(in the rows, 128 means zero)
Each named move below is a turn or a mirror, shown by a few rows before and after it. Which moves, in which order, take the first row of each later pair to the second? The first pair is answered.
move Z_304:
[162 134 156 109  79 198 114 177 159  84 104 137 105 145 129 100] |-> [157 167 149 112  60 174 136 179 177 123 105 152 102 123 167 134]
[170 123 132 121  88 164 141 134 137 169 108 149 123 105 134 134] |-> [170 101 139 120 102 184 124 134 128 141 106 140 121 120 108 110]
[151 143  86  96 153 103 155  95 137 175 102 128 134  78 124 157] |-> [153  96 102  92 179 139 124  94 117 119 100 105 134 106  72 110]
move Z_578:
[143 124 113 145 129 118 128 146 160 124  95 155 104 127 152 148] |-> [143 124 114 144 130 118 126 148 162 122  95 154 106 127 151 148]
[120 154 140 143 154 122 113 127  90 144 164 134 142 140 140 111] |-> [125 156 126 134 164 119 121 115  92 154 159 130 140 130 138 118]
[105 143 150 127 130  85 146 160  78 123 185 147 133 177 145  97] |-> [116 146 125 118 148  75 169 137  70 154 179 148 138 158 153 113]
[114  94 145 169  97 124 192 170 110 131 131 136 133 146 133 156] |-> [125  97 124 159 113 117 211 150 108 152 122 133 132 130 132 170]
move Z_54:
[122  92 135 139 113 126 149 142  86 159 125 154 137 125 143 149] |-> [145 132 132 129  92 139 153 154 129 158 111 153 121 118 160 152]
[159 148 145 153 112 158 147 143 136 105 155 142 119 181 155 106] |-> [136  80 135 158 143 134 158 121  79 128 158 144 149 164 125 123]
[164  96 134 107 124 138 120 161 132 115 114 135 121 119  89 110] |-> [161 105 137 109 118 142 117 165 137 107 120 133 118 128  92 101]
Then:
(2 to 3 moves a pair)
[ 87 165 157 150  52 109 140 175 135 152 129 159 130 108 182 158] |-> [101  82 130 127  85 116 158 151 103 170  93 153 151  59 114 177]  Z_304 Z_54 Z_304
[ 85 142 138 156  99  70 115 135 128 159 161 142 153 114 154 162] |-> [ 81 163 137 158 116  70 104 124 133 145 175 129 146 138 160 141]  Z_578 Z_54 Z_54
[155  96 137  91 107 139 145  86 175 136  75 123 132 109 102 180] |-> [132 107 180 111  95 152  98 112 178  77 105 112 121 169 109 127]  Z_578 Z_54
[117 158 112 125 146 104 137 114 139 145 137 124 120 132 130 145] |-> [116 144 126 127 146 121 112 127 142 105 137 112 117 149 105 115]  Z_578 Z_304 Z_578
[120 122 106 108 219 152 131  70 121 141 125  85 132 160 106  97] |-> [ 89 113 159 138 180 159 105 117 108 104 150  97 133 201 123  78]  Z_578 Z_578 Z_578
[159 130  93 129 102 111 123 151 138 118 120 130 108  82 105 190] |-> [159 111 104 127 104 128 104 155 141  86 117 119 104  95  83 163]  Z_578 Z_304
[111  71 155 127 101 124  83 150 115 109 108 114 167 108 107 159] |-> [120 132 167 134  74 139  79 169 151  97 116 118 141 135 148 146]  Z_578 Z_54 Z_54
[135 129 136 148  96 116 117 135 145 124 150 167 127  97 142 171] |-> [112 107 144 159 118 111 109 128 115 110 174 161 137 121 136 155]  Z_578 Z_54 Z_54
[165 143  89 123 141 149 172 122 126 159 106 125 130 117 119 138] |-> [167 149 107 123 143 175 147 134 131 116 113 113 118 149 112 101]  Z_304 Z_54
[114  67 110 130 181  76 138 110 108 156 103 125 153 110 116 126] |-> [145 145 145 123 106 123 105 165 206 108  79 125 115 127 139 103]  Z_54 Z_578 Z_578
[131 148 150 126 128 120 102 149 144 112 122 121 136 129 105 102] |-> [122 157 157 138 114 108 114 158 134 130 133 136 138 131 133 120]  Z_578 Z_304
[115  81 141 130 133 138 121 149 129 114 118 106 142 111 108 100] |-> [125  92 143 125 113 145 125 162 147 120 107 113 138 100 116 111]  Z_54 Z_578
[131 142 125 132 131 155 115 137 120 101 113 124 118 147 141 119] |-> [120 105 123 138 142 141 129 131  89 121 115 131 134 134 136 137]  Z_578 Z_54
[190  91 118 131 118 165 163 178 144 101  74 135 130  88 113 141] |-> [167  99 151 154 108 170 133 199 134  61 106 131 125 137 123 107]  Z_578 Z_54
[119  72 118 138  90  87 147 137 118 178 106 145 145  62 102 207] |-> [130 128 172 143  75 160  76 177 165  55 126 112 100 167 100  97]  Z_304 Z_54 Z_54
[127 124 120 116 157 122 115 106 117 119 118 102 136 117  94 130] |-> [106 154 135 135 147 105 107 112 115 116 148 107 133 145 129 123]  Z_304 Z_54 Z_54
[114 140 140 133 128 108 120 120 128 149 146 131 133 132 140 138] |-> [143 146 135 116 122 130 117 124 156 138 119 125 121 119 125 133]  Z_304 Z_54 Z_54
[143 183 124 141 139 128 169 117 129 170 150 134  98 121 141 141] |-> [138 134 148 147 158 162 134 127 101 114 154 117 101 160  95  89]  Z_304 Z_578
[ 97  98 177 159  75 105 162 170 122 140 144 137 159 104 117 149] |-> [137 112 121 117 117 108 179 122 155 160 107 113 153  61  84 162]  Z_578 Z_578 Z_578
[126 122 145 140 133  78 115 120 133 112 135 114 157 121 155 116] |-> [138  98 137 126 142  90 118 115 130 110 121 109 162 105 127 117]  Z_304 Z_54 Z_304
[121 202 134 108 119  87  88 107 202 123 128 105  99 105 152 115] |-> [100 101 117 110 147  54 116  85 133 167 116 119 140  56 108 159]  Z_578 Z_54 Z_54
[104 100 136 147 135  99 104 111 118 106 149 113 144 129 103 122] |-> [112 130 117 142 127  79 124 104 140 143 141 122 143 101 129 152]  Z_304 Z_578
[122 121 115  99 153 113  91 102 160 134 105  98 128  86  75 124] |-> [107 158 139 118 105  93  85 132 183 140 114 113 124  85 114 141]  Z_578 Z_304 Z_578
[103  92 133 127  94 151  66 165 125  66 126 108 131 170  86  96] |-> [121 122 129 117  77 163  70 171 157  69 114 109 119 165 101  96]  Z_54 Z_54 Z_54
[149 132 136 123 137 127 164 128 160 184  72 116 103 118 142 152] |-> [135  99 131 127 153 117 167 114 131 190  77 116 117 115 128 156]  Z_54 Z_54 Z_54
[157 102 101 149 152 138 122 115  90 158 124 121 108 127 111 107] |-> [157 134  96 147 134 119 133 116 111 184 120 128 103 109 136 132]  Z_578 Z_304
[163  64 127 129 160 144 128 159 131 103  71 142 106  84  73 154] |-> [168  95 148 135 130 158 110 186 160  78  76 143  90 106  89 135]  Z_578 Z_54
[124 147 126 135 104 119 138 142 151 154 135 164 116 108 161 136] |-> [137 150 110 120 116 123 135 130 168 154 120 152 112  97 145 137]  Z_578 Z_578
[113 124 133 109 129 141  99 125 163 118 137  99 120 141  79 120] |-> [112 134 136 113 120 138  97 129 171 119 138 101 119 138  86 124]  Z_304 Z_578 Z_304
[141 144  93 107 166 134 163  98 117 151 131 124 122 114 143 138] |-> [118 145 114 125 169 135 140 104 102 123 161 117 123 158 151 106]  Z_54 Z_54
[101 177 155 142  98  96  89 148 129 104 165 122 147 139 132 146] |-> [100 151 135 140 114  77 117 132 100 148 162 134 161 114 133 177]  Z_578 Z_54
[135 103 118 136 118 136 120 133 116 134 130 137 119 109 146 136] |-> [130 101 121 140 118 133 118 135 112 132 132 137 123 114 147 134]  Z_54 Z_54 Z_54
[159 126 132 100  98 156 107 158 180  96 117 125 116 138 108 151] |-> [146 137 140 112  82 143 112 170 180 108 126 139 120 140 133 162]  Z_304 Z_578
[153 172 122 131 137 143 154 131 125 145 140 138 111 151 174 124] |-> [132 147 127 138 161 135 141 119  95 129 158 131 118 170 159 108]  Z_578 Z_54
[ 97 102 144 153 136 100 119 130  78 127 144 147 141 138 112 124] |-> [142 181 142 134  95 130 119 153 157 125 118 146 107 132 146 124]  Z_54 Z_54
[132  68 167 128  94 167 120 172 113  96 115 147 128 129  95 116] |-> [136  64 160 127  88 161 137 173 109 120 108 155 134 110 105 142]  Z_54 Z_578
[ 89 111 121 154 133  56 115 121 106 131 147 124 145 105 114 162] |-> [137 132 115 122 107  92 108 132 172 113  99 112 121  74  89 161]  Z_304 Z_54 Z_578
[ 92  62 150 181 110 136 149 150  60 108 148 145 178 115 129 137] |-> [174 188 101 129  95 168 172 134 179 131  97 130 130  80 163 150]  Z_578 Z_578 Z_54
[118 111 111 114 153 109  86 110 136 104 130 110 127 134  80  93] |-> [113 162 103 124 117  69 115 118 157 158 136 133 127 106 139 146]  Z_578 Z_304 Z_578
[142 134 136  79 156 108  83 110 205  96 103 100 138  88  85 120] |-> [ 95 177 167 126 109  62  96 145 188 129 153 135 144 117 173 150]  Z_54 Z_578 Z_304
[144 120 116 102  89 144 147 116 120 116 114 104 132 100 130 108] |-> [122 131 118 117  87 117 156 115 108 138 132 117 139 102 158 125]  Z_54 Z_54 Z_304
[ 98 119 140 131 142 123 119 157 118  78 163 144 147 154 122 113] |-> [119 111 108 114 144 109 165 142 116 138 135 160 158  97 126 167]  Z_578 Z_54
[ 89 121 154 167 153  94 129 128  67 154 145 163 149 139 141 139] |-> [149 192 117 129 142 111 152 118 140 177 101 154 123  97 156 162]  Z_578 Z_54
[ 95 144 124 140 148 104 143  90 119 168 147 136 136 123 147 168] |-> [100 116 155 140 153 153 104 111 112  95 149 122 127 171 113 106]  Z_54 Z_304 Z_578
[128 139 126 105 105 135  84 147 182 105 120  95 126 136  89 124] |-> [ 86 138 132 138  92  84 110 152 138 156 156 127 145 136 142 166]  Z_54 Z_578 Z_304
[119 118 143 136 125  99 142 149 128 138 144 123 143 118 146 135] |-> [133 123 124 120 138  99 147 132 143 144 131 112 143 102 134 139]  Z_578 Z_578
[165 145 110  97 147 161 118 108 172 107 110 103 113 131  88 115] |-> [130  70 116 120 162 134 131 105 100 128 123 117 147 119  69 138]  Z_54 Z_578 Z_54
[140 158 136 131  98 151  93 153 165 121 120 101 139 149 114 111] |-> [134 149 147 139  98 151  92 159 149 119 129 107 146 160 120 106]  Z_304 Z_578 Z_304
[146  96 111 105 114 132 122  99 146 136 101 128 164 107  98 113] |-> [125 109 135 122 118 137  96 109 135 103 131 120 159 156 112  77]  Z_54 Z_54
[128 102 154 174 142 163 103 129 118  83 102 113 136 155  72  83] |-> [140 202 149 177  93 144 123 147 180 123 102 131 114 141 148 117]  Z_54 Z_304 Z_54
[125 138 136 148 138 125 123 124 117 121 149 133 121 153 160 120] |-> [138 154 132 142 131 130 124 128 130 124 141 134 116 149 166 123]  Z_54 Z_54 Z_54
[100 110 164 152 102 118 116 162 103 117 146 139 136 153 133 118] |-> [106 105 146 145  98 100 143 156 108 157 131 150 146 113 136 157]  Z_304 Z_54
[132 125  97 129 124 118 160 133 149 141  97 134 133  88 132 163] |-> [126  84 123 133 132 147 127 146 129  85 104 121 135 124  95 115]  Z_304 Z_578
[145 114 170 121  51 152 171 174 121 141 126 140 115  92 126 127] |-> [140 103 179 127  57 159 169 176 103 130 136 141 115 110 127 113]  Z_304 Z_578 Z_54
[ 91 118 139 161 141  79 122 130 145 137 141 128 127  95 107 148] |-> [ 93 153 147 166 127  87 119 142 160 131 150 131 115 116 134 140]  Z_54 Z_54 Z_578
[150 214 121 127 100 129 193 139 140 192 128 173 107 112 199 180] |-> [ 78  94 127 154 188  92 158  92  22 158 180 148 152 154 126 138]  Z_578 Z_54 Z_54
[ 75 158  97 111 150  37  51  80 179 109 103  64 157 123 119 123] |-> [ 85 155  93 104 150  43  57  78 184 114  91  64 156 109 113 127]  Z_54 Z_304 Z_54
[ 82 151 159 158 123 119  85 143 144 122 164 119 114 146 160 128] |-> [127 159 118 124 126 122 115 123 178 164 114 118 110  81 145 168]  Z_54 Z_578 Z_54
[141 112 139 110 100 158 118 136 145 130  93 132 127 128 107 145] |-> [123 130 156 124  96 154 103 143 141 113 119 131 124 161 128 127]  Z_304 Z_54
[101  99 128 115 150 108 146 143  59 109 214 159 148 193 129 107] |-> [147 115  63  64 197 114 160  84  99 131 168 127 138 139  89 120]  Z_578 Z_578 Z_578
[144 109 183 151 128 142 134 163 120 126 121 147 151 126 126  94] |-> [144 130 164 153 132 117 160 147 115 166 125 157 157 107 151 123]  Z_304 Z_54 Z_578
[125  94 140 146 139 136 113 133 124 115 122 132 124 155  96 133] |-> [146 140 132 134 114 141 124 142 169 130 106 138 112 138 122 148]  Z_54 Z_54 Z_304
[104 170 132 161 122 101 159 135 112 160 180 148 138 159 206 155] |-> [104 104 138 162 166 138 141 125  64 116 185 133 148 194 153 108]  Z_304 Z_578
[148 129  88 108 149 150 178 121 120 160  97 126 135  89 141 155] |-> [165 146 107 101 147 191 148 136 147 108  94 110 117 125 127 108]  Z_304 Z_54
[137 135 125 116 133 159 120 130 119 134 120 156 124 185 139  84] |-> [142 122  92  99 147 132 141 104 120 178  99 159 136 137 128 125]  Z_54 Z_304 Z_578
[124 128 161 141  73 156 139 167 139 127 126 147 119 130 155 133] |-> [118  68 152 138  99 155 141 149 102 132 117 144 136 115 116 136]  Z_54 Z_54 Z_304
[138 160 114 144 114 151 159 149 166 119  73 121 146  66 120 146] |-> [ 97 148 157 173 117 154 117 167 139  62 119 110 145 135 118  94]  Z_578 Z_54
[149 109 129 120 156 185 138 128 145 105 115 133 116 141 128  98] |-> [116 142 134 146 153 147 150 123 127 133 151 149 121 158 184 113]  Z_304 Z_54 Z_578
[143 121 109 142 145 159 120 106 106 125 103 153 161 164 124 100] |-> [154 161 109 142 128 160 124 112 135 133 100 156 151 163 151 108]  Z_54 Z_304 Z_54
[154  85 161 173 130 174 145 147  94  86 124 167 139 101 126  94] |-> [160 138 153 175 108 157 172 153 115 123 127 181 131  90 175 124]  Z_578 Z_304 Z_54
[119 108 150 120 181 154  91 100 129  66 137  65 137 184 102  43] |-> [136  36 118  98 177 137 132  87 108 131  84  83 167  87  61 116]  Z_578 Z_54 Z_578
[118 144 156 164  92 145 141 131  74 110 167 168 149 163 196 136] |-> [175  93  98 114 135 171 175  89  73 138 106 156 155  97 129 159]  Z_578 Z_304 Z_54
[ 95 146 155 152  85  90 115 149 156 131 137 128 135 101 151 167] |-> [109  72 144 135 118 116 111 135 128 111 110 113 147  84  82 151]  Z_304 Z_54
[149 100 110 113 169 135 148 111 116 142 112 126 136 102 102 129] |-> [145  99 136 116 150 150 114 134 134 101 113 117 132 122  87 101]  Z_578 Z_578
[ 96  67 175 149 160 111  84 114 103 117 193 107 148 137 116 148] |-> [150  54 143 107 158 143 103 106 137 132 128 101 142  78  74 167]  Z_54 Z_304
[139 150 121 178 165 132 119 135 108 138 153 141 144 182 120 101] |-> [151 116  98 163 178 126 140 121  96 164 130 143 155 138  97 131]  Z_54 Z_304
[168 157 100 114 131 144 194 104 150 162  85 138 104 118 150 137] |-> [129 151 140 138 143 156 133 117 136  82 129 116 101 196 136  65]  Z_578 Z_54
[116 124 165 140  65 126 143 158 142 125 120 155 117 134 132 124] |-> [107 123 162 150  76 116 155 152 120 139 133 162 120 139 143 128]  Z_578 Z_54
[109  92 153 143  79 113 112 153 121 125 135 147 135 122 122 159] |-> [132 130 131 130  77 116 134 144 146 151 122 153 124 106 144 174]  Z_578 Z_54 Z_578
[107 134 124 131 142 110  85 127 148 115 119 103 115 116 117 124] |-> [100 121 130 137 138 107  85 132 137 115 124 108 120 119 115 126]  Z_54 Z_578
[144 152 119 109 106 139 113 134 152 129 117 141  99 113 116 122] |-> [116 117 111 124 123 105 126 119 105 160 134 152 124 103 115 142]  Z_54 Z_54 Z_304
[ 96 128 126 124 125 114 103 126 147 103 147 103 132 135 124 109] |-> [ 98 113 110 119 131  96 126 115 137 137 134 111 140 100 120 137]  Z_54 Z_304
[137 129 128 108 126 138  90 144 174  90 105 131 123 127 104 112] |-> [ 96  83 120 126 148  90 108 125 114 129 129 144 153 116 105 141]  Z_304 Z_54 Z_54
[173 112 104 117 123 142 161 136 123 124 102 142 108 132 111 124] |-> [169 131 106 120 106 131 164 141 137 135 101 148 105 126 128 134]  Z_578 Z_304
[120 112 137 141 130 153 129 139 105 108 153 133 119 164 123 105] |-> [129 134 106 134 141 129 162 119 107 159 146 143 123 134 150 139]  Z_578 Z_304 Z_578
[ 90 150 137 158  91  98 112 177 130 151 155 154 143 141 141 121] |-> [129 162  78 118 133  97 137 122 152 184 123 138 140  93 115 141]  Z_578 Z_578 Z_578
[149 124 132 134 125 115 173 111  85 157 137 152 140 137 121 159] |-> [183 138 126 114 118 145 171 117 122 142 108 146 127 125 106 153]  Z_304 Z_54
[158 206  99 115 159 139 143  88 157 106 130 105  93 151 144 106] |-> [110 107 114 137 192 117 130  79  74  93 156 108 128 161 100  97]  Z_304 Z_578 Z_54
[119 141  83 110 171  98  98  89 124 135 145 118 128 127 106 125] |-> [128 139  82 104 162 105  88  93 140 128 129 114 126 114  93 125]  Z_578 Z_54
[141 141  98 132 150 140 185 123 130 174 110 150 140 100 162 159] |-> [ 95 128 134 161 167 134 150 129  86 129 164 142 145 169 165 112]  Z_54 Z_54
[136 144 108 121 139 106 108 113 165 138 122  98 115  96 106 136] |-> [111 151 135 144 128 111  88 135 152 111 152 100 112 141 127 109]  Z_54 Z_578
[120 142 142 141 137 118 110 128 115  93 125 119 139 151 121 114] |-> [120 152 126 138 126  92 136 121 117 138 117 132 146 118 140 152]  Z_304 Z_54 Z_54
[141 192 144 160 118 151 119 131 152 110 132 132 110 157 178 126] |-> [162 113 106 133 146 148 154 101 124 153  82 135 136  80 118 171]  Z_304 Z_54 Z_54
[150 158 162 158 117 170  83 142 148 100 182 127 140 176 184  89] |-> [148 177 145 159 114 143 116 133 141 150 185 146 145 157 221 126]  Z_304 Z_578
[138 176 127 132 137 143 123 132 124 131 165 135 104 166 192 130] |-> [136 140  97 121 182 127 136  92  92 152 162 125 120 146 163 140]  Z_578 Z_54 Z_578
[132  83  81  90 194 154 140  99  92 140 135 133 155  87  82 123] |-> [154 214 107  93 123 172 122 146 191 119 143 138 109 117 156 109]  Z_304 Z_54 Z_578
[143 113 104 130 125 110 161 109 120 174 103 143 142  80 133 167] |-> [149  91 127 118 127 150 107 123 148  95  90 110 130 104  75 111]  Z_578 Z_304 Z_578
[ 93 101 146 142 131 108  83 120  89  86 147 111 154 149 128 120] |-> [111 107 103 129 162  93 120  80  79 135 138 114 159 118 134 151]  Z_578 Z_578 Z_578
[112 126 141 144 125 145 153 141 103 135 139 137 129 150 166 128] |-> [119 120 130 138 143 145 160 128  97 142 137 135 131 145 161 130]  Z_304 Z_578
[144 115 102 107 131 115 132 110 139 144  96 115 129  91 102 143] |-> [138 105 121 110 123 127 106 125 146 110  97 108 124 108  84 119]  Z_304 Z_578
[129  98 134 104 162 131 102  90 148  90  93  84 119 119  73 114] |-> [115 166 134 120 103  85 127 111 182 150 101 119 117  89 153 174]  Z_578 Z_304 Z_578
[104 118 183 149 134 171 128 144  99 121 138 114 169 148 113 122] |-> [101 133 170 154 132 151 155 135  91 159 144 129 170 135 140 150]  Z_578 Z_304
[141 124 120  95 111 179 104 125 152 128 153 115 121 177 142 102] |-> [154  85 103  81 117 173 116 114 148 145 122 116 132 131 106 127]  Z_54 Z_54 Z_578
[188 127  87 116 125 174 180 114 121 182  94 134 128  95 158 172] |-> [202 118  91 100 136 203 144 111 147 132  77 106 119 106 108 135]  Z_578 Z_304
[116 159 137 143  83 107 136 151 145 126 125 136 129 121 133 155] |-> [118  92 136 136 114 122 124 140 111 104 114 123 142 119  80 137]  Z_304 Z_54
[126 126 153 132 147 112 107  98  74 141 156 148 161 166 125  99] |-> [162 101 129 103 153 133 123  90  89 152 112 142 158 122  86 117]  Z_54 Z_304
[113  48 168 157 116 149 130 166  86 120 114 139 146 116 115 148] |-> [165 118 144 129  89 168 152 168 155 144  77 141 116  84 145 170]  Z_578 Z_54 Z_578
[148 149 137 131 141 154 154 126 108 133 138 129 120 126 172 127] |-> [144 133 133 129 158 152 151 115  96 131 140 125 124 126 157 121]  Z_54 Z_304 Z_578
[116 157 131 141 111  89 122 128 132 146 132 147 138 134 160 151] |-> [136  90 124 120 135 121 111 117 120 118  98 127 144 116  86 133]  Z_304 Z_54 Z_578
[117 158 133 116 120 128 122 116 160 114 128 134 120 132 133 129] |-> [ 98 114 139 126 139 121 119 110 118 109 140 133 137 141 114 123]  Z_304 Z_54 Z_578
[108 107  97 125 180 114 142  67  89 142 129  98 151 128  96 119] |-> [133 178 113 113 147 148 112  91 164  94 120  83 117 156 114  84]  Z_578 Z_54 Z_54
[131 192 145 119  82 122 122 141 185 128 134 136 105 120 172 144] |-> [114  86 109 107 145  92 137  88 117 159 123 126 147  74  97 168]  Z_54 Z_54 Z_578
[118 136 154 156 137 178 197 150  69 113 176 169 124 191 150 112] |-> [127  89 139 143 155 182 207 136  48 124 154 167 138 162 113 123]  Z_304 Z_54 Z_304
[142 150 128 132 134 140 144 132 146 124 125 112 100 147 138 121] |-> [122 135 126 144 143 117 153 124 115 145 141 121 115 144 145 134]  Z_54 Z_578 Z_304
[175 136  93 119 127 132 150 116 152 107 102 142 108 114 138 120] |-> [142 134 121 146 131 126 134 128 121  81 142 144 112 164 157  91]  Z_54 Z_578
[151 139 123 105 141 156 121 108 126  96 100 108 128 124  90  82] |-> [135 191 131 124  92 118 147 131 140 145 115 140 129 108 160 135]  Z_578 Z_304
[131 122 124 113 140 131 108 125 125 124 139 118 138 152 115  93] |-> [137 123 106 107 136 114 131 117 130 162 125 130 145 114 122 130]  Z_54 Z_304
